In the data rows, the value 50 means zero.
Here are some rows, each followed by its group. Groups can overlap.
[42, 41, 44, 48, 58, 54, 38, 55, 41] r
[36, 63, 66, 68, 40, 34, 62, 58, 55] n
[55, 38, 34, 38, 53, 64, 42, 43, 43] y
[49, 46, 41, 47, 45, 52, 43, 44, 45] r
[40, 64, 65, 64, 38, 36, 60, 61, 55] f
[59, 40, 40, 38, 61, 64, 41, 44, 51] y
[56, 53, 41, 50, 41, 48, 53, 45, 49] r
[34, 65, 69, 68, 42, 29, 64, 60, 58] n
[63, 56, 45, 44, 40, 46, 65, 40, 54] y
[59, 44, 47, 41, 57, 58, 51, 45, 51] s
[54, 55, 46, 51, 41, 47, 63, 43, 55] r
[50, 42, 43, 46, 62, 55, 35, 50, 44] n
[41, 62, 68, 64, 50, 38, 63, 62, 57] f
[35, 67, 71, 69, 37, 34, 65, 60, 57] n
[54, 38, 36, 42, 53, 59, 34, 49, 43] n
[54, 37, 44, 41, 64, 61, 32, 54, 41] n
[65, 35, 39, 34, 61, 70, 38, 44, 42] s
[40, 71, 69, 68, 42, 31, 70, 56, 61] n
[54, 42, 36, 43, 48, 57, 41, 47, 45] n
[62, 32, 32, 32, 63, 69, 34, 40, 44] s
[48, 42, 51, 49, 66, 55, 40, 55, 46] r
[60, 48, 40, 45, 45, 53, 53, 39, 48] f
[39, 73, 67, 68, 33, 32, 71, 53, 62] n
[32, 68, 68, 67, 40, 32, 63, 61, 55] r
[40, 65, 63, 64, 36, 33, 65, 57, 59] f
[56, 38, 50, 41, 61, 60, 45, 49, 47] f
[61, 46, 47, 40, 54, 59, 52, 40, 53] f
[40, 68, 70, 69, 32, 31, 72, 60, 61] n
[63, 28, 31, 30, 65, 69, 30, 40, 41] s
[55, 47, 36, 42, 46, 55, 45, 42, 48] n
[50, 40, 43, 43, 58, 57, 36, 52, 45] n
[41, 69, 67, 69, 32, 30, 71, 59, 61] n
[59, 37, 41, 39, 62, 63, 33, 47, 45] y
[35, 64, 67, 69, 42, 32, 62, 63, 56] n
[63, 32, 32, 30, 62, 68, 30, 42, 42] s
[62, 34, 32, 34, 60, 69, 35, 39, 42] s
[44, 44, 40, 46, 53, 56, 39, 51, 43] r
[64, 41, 42, 39, 58, 59, 48, 39, 48] y
[65, 43, 42, 35, 58, 66, 45, 40, 46] s
[37, 67, 68, 68, 34, 29, 66, 59, 58] n
[61, 28, 34, 32, 66, 70, 30, 41, 39] s
[37, 66, 69, 68, 39, 34, 62, 60, 59] n
[61, 30, 32, 32, 63, 70, 28, 41, 40] s
[58, 31, 33, 33, 62, 67, 30, 43, 40] y
[33, 68, 70, 70, 37, 31, 68, 62, 57] n
[35, 68, 65, 68, 34, 31, 67, 59, 59] r
[60, 35, 37, 37, 66, 64, 32, 46, 44] y
[56, 34, 33, 37, 60, 65, 33, 43, 39] y
Which group is second nearest to each row below, going by the average distance to the group's rows?
[62, 42, 34, 37, 50, 57, 48, 35, 47] s
[52, 39, 47, 43, 64, 58, 35, 53, 45] s
[60, 30, 36, 34, 63, 67, 32, 46, 42] y
Which group is second nearest to each row below, going by the distance to the centre of the group?
[61, 29, 33, 32, 66, 71, 31, 41, 41] y
[51, 59, 53, 53, 39, 44, 64, 47, 58] n
[49, 47, 41, 49, 48, 55, 41, 47, 43] y
[68, 45, 39, 39, 50, 57, 55, 37, 52] s
[62, 39, 31, 38, 56, 62, 42, 43, 43] s
[62, 38, 41, 34, 60, 63, 47, 41, 50] s
Which group is nearest to each row below, going by the distance to the group's nearest row?
[59, 30, 34, 32, 62, 68, 30, 42, 37] y
[51, 44, 41, 49, 54, 53, 39, 52, 43] r
